128 stands for zero in the data rows.
Some points:
Array([106, 133, 151, 159, 070, 120, 180, 172, 130, 123, 137, 152, 151, 134, 084, 183, 107, 115, 155, 120, 110, 150,
       088, 103])
Array([073, 111, 172, 075, 218, 201, 218, 187, 106, 117, 209, 071, 149, 107, 146, 080, 164, 132, 047, 089, 147, 153,
       161, 152])
Array([191, 107, 115, 127, 168, 168, 159, 046, 155, 105, 078, 141, 084, 104, 173, 193, 170, 041, 142, 115, 130, 113,
       100, 098])
Array([125, 154, 103, 151, 062, 124, 118, 162, 148, 103, 129, 161, 121, 170, 122, 135, 128, 151, 141, 154, 081, 138,
       163, 107])
Array([086, 171, 120, 131, 147, 161, 128, 134, 113, 098, 143, 127, 104, 151, 128, 075, 115, 126, 105, 120, 110, 164,
       094, 124])
Array([090, 157, 126, 149, 126, 166, 127, 123, 125, 112, 149, 129, 115, 133, 101, 089, 107, 124, 128, 108, 105, 147,
       085, 126])
Array([125, 122, 139, 136, 150, 211, 143, 142, 130, 122, 110, 115, 076, 136, 120, 121, 141, 169, 143, 121, 082, 137,
       117, 127])
Array([146, 127, 040, 076, 136, 134, 164, 099, 107, 094, 013, 180, 077, 142, 216, 143, 224, 180, 149, 065, 179, 143,
       223, 056])
Array([133, 071, 170, 071, 101, 085, 064, 119, 159, 193, 191, 080, 060, 085, 096, 083, 166, 137, 055, 210, 236, 000,
       139, 153])
Array([103, 060, 161, 124, 245, 184, 178, 156, 134, 137, 242, 091, 150, 118, 144, 061, 150, 194, 086, 177, 172, 123,
       192, 140])
Array([137, 162, 125, 180, 143, 069, 135, 135, 095, 208, 091, 103, 194, 116, 071, 175, 094, 107, 181, 075, 255, 217,
       222, 219])
Array([108, 135, 152, 159, 112, 135, 130, 136, 106, 167, 106, 125, 165, 164, 087, 138, 105, 115, 189, 088, 195, 158,
       137, 190])
Array([124, 141, 136, 090, 082, 093, 029, 229, 195, 112, 190, 222, 039, 099, 103, 242, 217, 084, 066, 145, 174, 145,
       065, 080])
Array([122, 159, 128, 147, 103, 099, 043, 113, 156, 126, 105, 139, 057, 151, 112, 091, 101, 149, 088, 196, 149, 090,
       058, 134])
Array([119, 121, 120, 101, 178, 156, 136, 175, 179, 171, 148, 129, 111, 143, 125, 081, 123, 118, 150, 115, 066, 161,
       097, 125])
Array([098, 115, 143, 143, 133, 169, 148, 153, 139, 116, 131, 092, 125, 151, 087, 104, 117, 150, 116, 144, 078, 118,
       131, 148])
Array([100, 141, 184, 121, 138, 120, 188, 070, 146, 169, 056, 120, 081, 110, 163, 184, 109, 158, 206, 154, 164, 124,
       149, 116])
Array([074, 152, 118, 168, 113, 122, 135, 110, 117, 129, 112, 135, 143, 119, 106, 104, 079, 119, 138, 123, 127, 139,
       076, 123])
Array([123, 128, 117, 151, 211, 147, 136, 111, 081, 099, 200, 154, 057, 145, 198, 050, 077, 196, 075, 197, 174, 179,
       098, 131])
Array([123, 146, 132, 139, 083, 160, 114, 157, 159, 109, 125, 136, 138, 146, 106, 150, 121, 096, 131, 141, 066, 131,
       079, 130])
Array([127, 147, 142, 159, 101, 157, 061, 148, 153, 147, 103, 127, 107, 147, 084, 099, 145, 142, 143, 145, 108, 124,
       108, 185])
Array([161, 116, 151, 146, 136, 121, 065, 127, 088, 117, 140, 119, 123, 131, 103, 133, 118, 169, 154, 099, 075, 144,
       169, 198])
Array([121, 133, 100, 163, 106, 135, 094, 082, 129, 132, 107, 142, 133, 148, 119, 120, 060, 104, 109, 192, 098, 097,
       086, 118])
Array([070, 144, 100, 210, 088, 020, 153, 079, 114, 147, 093, 107, 162, 080, 148, 119, 008, 108, 105, 100, 255, 162,
       066, 055])
Array([197, 142, 169, 072, 153, 141, 118, 073, 122, 085, 112, 135, 073, 108, 176, 163, 124, 213, 148, 083, 074, 109,
       165, 105])
Array([196, 088, 071, 022, 214, 049, 111, 158, 177, 191, 171, 097, 135, 116, 182, 147, 095, 148, 152, 065, 034, 134,
       090, 100])
Array([215, 141, 146, 122, 134, 158, 125, 002, 130, 182, 089, 120, 082, 099, 209, 188, 161, 109, 120, 161, 097, 101,
       144, 093])
Array([130, 152, 142, 158, 111, 119, 126, 120, 102, 168, 108, 129, 149, 157, 076, 135, 079, 140, 175, 149, 168, 139,
       167, 193])
Array([161, 135, 202, 138, 148, 101, 210, 039, 130, 189, 059, 155, 080, 067, 182, 181, 079, 194, 209, 123, 232, 120,
       171, 054])
Array([140, 151, 068, 123, 079, 128, 101, 153, 091, 126, 097, 151, 137, 149, 125, 080, 156, 119, 164, 115, 138, 164,
       201, 200])
Array([133, 148, 149, 128, 131, 136, 095, 141, 116, 095, 112, 111, 152, 134, 089, 129, 128, 135, 160, 092, 093, 155,
       132, 188])
Array([130, 122, 121, 142, 169, 056, 078, 105, 058, 026, 152, 100, 121, 115, 192, 143, 082, 133, 094, 047, 094, 107,
       076, 103])
Array([103, 113, 158, 078, 142, 094, 110, 154, 142, 148, 127, 090, 118, 130, 072, 116, 191, 102, 070, 146, 189, 035,
       071, 153])
Array([103, 089, 055, 085, 095, 090, 172, 118, 093, 083, 121, 149, 198, 163, 128, 067, 179, 144, 123, 126, 172, 098,
       211, 122])
Array([102, 095, 145, 066, 206, 217, 204, 164, 131, 098, 224, 073, 159, 099, 112, 074, 143, 135, 078, 087, 173, 155,
       152, 146])
Array([143, 105, 145, 166, 130, 102, 124, 043, 162, 158, 180, 088, 196, 148, 140, 128, 116, 062, 094, 200, 115, 042,
       173, 133])
Array([071, 147, 147, 162, 101, 126, 117, 134, 143, 111, 089, 137, 146, 115, 105, 094, 081, 114, 149, 134, 102, 130,
       086, 131])
Array([159, 139, 134, 123, 127, 203, 118, 104, 139, 119, 075, 129, 112, 111, 131, 153, 121, 080, 132, 107, 099, 095,
       103, 097])
Array([118, 123, 142, 128, 115, 114, 104, 134, 170, 132, 124, 103, 112, 119, 086, 091, 154, 135, 110, 183, 123, 063,
       095, 174])
Array([114, 097, 067, 123, 076, 093, 141, 111, 119, 125, 123, 116, 155, 169, 125, 077, 134, 175, 109, 161, 134, 077,
       241, 125])
Array([154, 045, 146, 107, 144, 121, 148, 054, 139, 167, 143, 104, 255, 101, 117, 141, 140, 032, 030, 180, 156, 084,
       137, 087])
Array([109, 163, 085, 150, 118, 103, 075, 095, 138, 129, 117, 160, 072, 126, 094, 107, 145, 123, 073, 143, 147, 098,
       021, 152])
Array([125, 106, 177, 080, 108, 118, 103, 144, 155, 154, 133, 141, 138, 133, 081, 086, 184, 131, 069, 125, 173, 063,
       057, 164])
Array([147, 202, 139, 150, 071, 063, 213, 215, 125, 127, 189, 196, 207, 078, 152, 255, 125, 059, 180, 150, 189, 158,
       101, 055])
Array([127, 156, 151, 159, 144, 184, 135, 198, 118, 110, 201, 136, 102, 152, 120, 153, 145, 162, 130, 156, 078, 162,
       128, 099])
Array([165, 115, 164, 103, 145, 174, 131, 052, 141, 135, 068, 116, 097, 128, 192, 176, 176, 048, 128, 109, 125, 141,
       108, 061])
Array([117, 108, 113, 141, 131, 097, 059, 071, 093, 073, 165, 107, 118, 100, 147, 118, 087, 177, 148, 143, 078, 132,
       085, 119])
Array([095, 073, 159, 084, 156, 105, 120, 132, 107, 077, 146, 071, 212, 091, 150, 156, 133, 163, 104, 093, 069, 109,
       126, 169])
Array([095, 150, 155, 150, 074, 072, 163, 160, 102, 159, 170, 171, 143, 138, 124, 225, 080, 146, 164, 182, 114, 140,
       133, 086])
Array([161, 134, 149, 122, 209, 204, 114, 206, 075, 100, 146, 099, 111, 153, 101, 089, 166, 134, 157, 104, 170, 219,
       158, 190])
Array([136, 143, 034, 084, 148, 146, 161, 090, 073, 133, 003, 189, 077, 093, 238, 151, 226, 173, 171, 059, 203, 134,
       237, 036])
Array([104, 134, 111, 087, 159, 086, 169, 155, 182, 193, 110, 144, 153, 139, 079, 109, 096, 077, 164, 072, 093, 155,
       095, 095])
Array([159, 116, 128, 132, 135, 146, 086, 144, 122, 086, 125, 113, 152, 115, 118, 150, 131, 161, 140, 073, 095, 168,
       128, 221])
Array([165, 137, 155, 139, 127, 170, 107, 081, 143, 139, 088, 129, 101, 113, 159, 147, 123, 102, 138, 152, 083, 096,
       134, 099])
Array([127, 120, 114, 100, 146, 122, 121, 156, 152, 147, 137, 109, 137, 124, 115, 112, 134, 113, 159, 061, 032, 137,
       074, 124])
Array([117, 137, 090, 140, 046, 140, 136, 171, 137, 100, 135, 164, 126, 172, 143, 132, 149, 130, 144, 112, 083, 145,
       136, 128])
Array([129, 092, 148, 135, 126, 130, 127, 126, 125, 097, 156, 095, 146, 128, 103, 120, 103, 158, 140, 114, 055, 082,
       128, 154])
Array([113, 154, 103, 162, 182, 166, 132, 132, 109, 097, 168, 141, 070, 100, 136, 072, 082, 150, 097, 171, 121, 145,
       115, 140])
Array([112, 119, 146, 168, 108, 136, 128, 119, 149, 131, 110, 104, 146, 134, 094, 111, 116, 104, 108, 160, 057, 101,
       123, 145])
Array([250, 088, 128, 141, 124, 132, 061, 111, 053, 170, 093, 134, 176, 155, 142, 154, 132, 005, 096, 135, 199, 187,
       168, 207])
Array([190, 164, 019, 131, 000, 068, 133, 179, 097, 089, 171, 168, 104, 176, 172, 151, 163, 174, 141, 213, 126, 175,
       234, 034])
Array([095, 151, 144, 163, 076, 105, 173, 173, 151, 126, 129, 150, 145, 126, 109, 176, 122, 119, 140, 120, 098, 160,
       106, 122])
Array([104, 111, 091, 130, 090, 112, 145, 149, 139, 101, 118, 130, 189, 161, 145, 066, 160, 136, 123, 109, 139, 096,
       189, 133])
Array([101, 135, 138, 123, 141, 107, 152, 160, 178, 168, 104, 143, 147, 130, 091, 099, 104, 092, 158, 083, 073, 142,
       093, 116])
Along one direction, these points spread out more than along any other. Take the direction at right angles to it along which they spread out most. Go by this last direction. How far along it is each point below, from 0 to 99? 50 is the average, and the first point above lies past it. One standard deviation of the points above along it is 16.
Array([129, 092, 148, 135, 126, 130, 127, 126, 125, 097, 156, 095, 146, 128, 103, 120, 103, 158, 140, 114, 055, 082,
       128, 154]) 48
Array([127, 156, 151, 159, 144, 184, 135, 198, 118, 110, 201, 136, 102, 152, 120, 153, 145, 162, 130, 156, 078, 162,
       128, 099]) 48
Array([124, 141, 136, 090, 082, 093, 029, 229, 195, 112, 190, 222, 039, 099, 103, 242, 217, 084, 066, 145, 174, 145,
       065, 080]) 77
Array([086, 171, 120, 131, 147, 161, 128, 134, 113, 098, 143, 127, 104, 151, 128, 075, 115, 126, 105, 120, 110, 164,
       094, 124]) 47
Array([109, 163, 085, 150, 118, 103, 075, 095, 138, 129, 117, 160, 072, 126, 094, 107, 145, 123, 073, 143, 147, 098,
       021, 152]) 68
Array([123, 128, 117, 151, 211, 147, 136, 111, 081, 099, 200, 154, 057, 145, 198, 050, 077, 196, 075, 197, 174, 179,
       098, 131]) 29
Array([125, 106, 177, 080, 108, 118, 103, 144, 155, 154, 133, 141, 138, 133, 081, 086, 184, 131, 069, 125, 173, 063,
       057, 164]) 53
Array([165, 115, 164, 103, 145, 174, 131, 052, 141, 135, 068, 116, 097, 128, 192, 176, 176, 048, 128, 109, 125, 141,
       108, 061]) 47
Array([190, 164, 019, 131, 000, 068, 133, 179, 097, 089, 171, 168, 104, 176, 172, 151, 163, 174, 141, 213, 126, 175,
       234, 034]) 56
Array([154, 045, 146, 107, 144, 121, 148, 054, 139, 167, 143, 104, 255, 101, 117, 141, 140, 032, 030, 180, 156, 084,
       137, 087]) 49
Array([095, 073, 159, 084, 156, 105, 120, 132, 107, 077, 146, 071, 212, 091, 150, 156, 133, 163, 104, 093, 069, 109,
       126, 169]) 37
Array([112, 119, 146, 168, 108, 136, 128, 119, 149, 131, 110, 104, 146, 134, 094, 111, 116, 104, 108, 160, 057, 101,
       123, 145]) 60
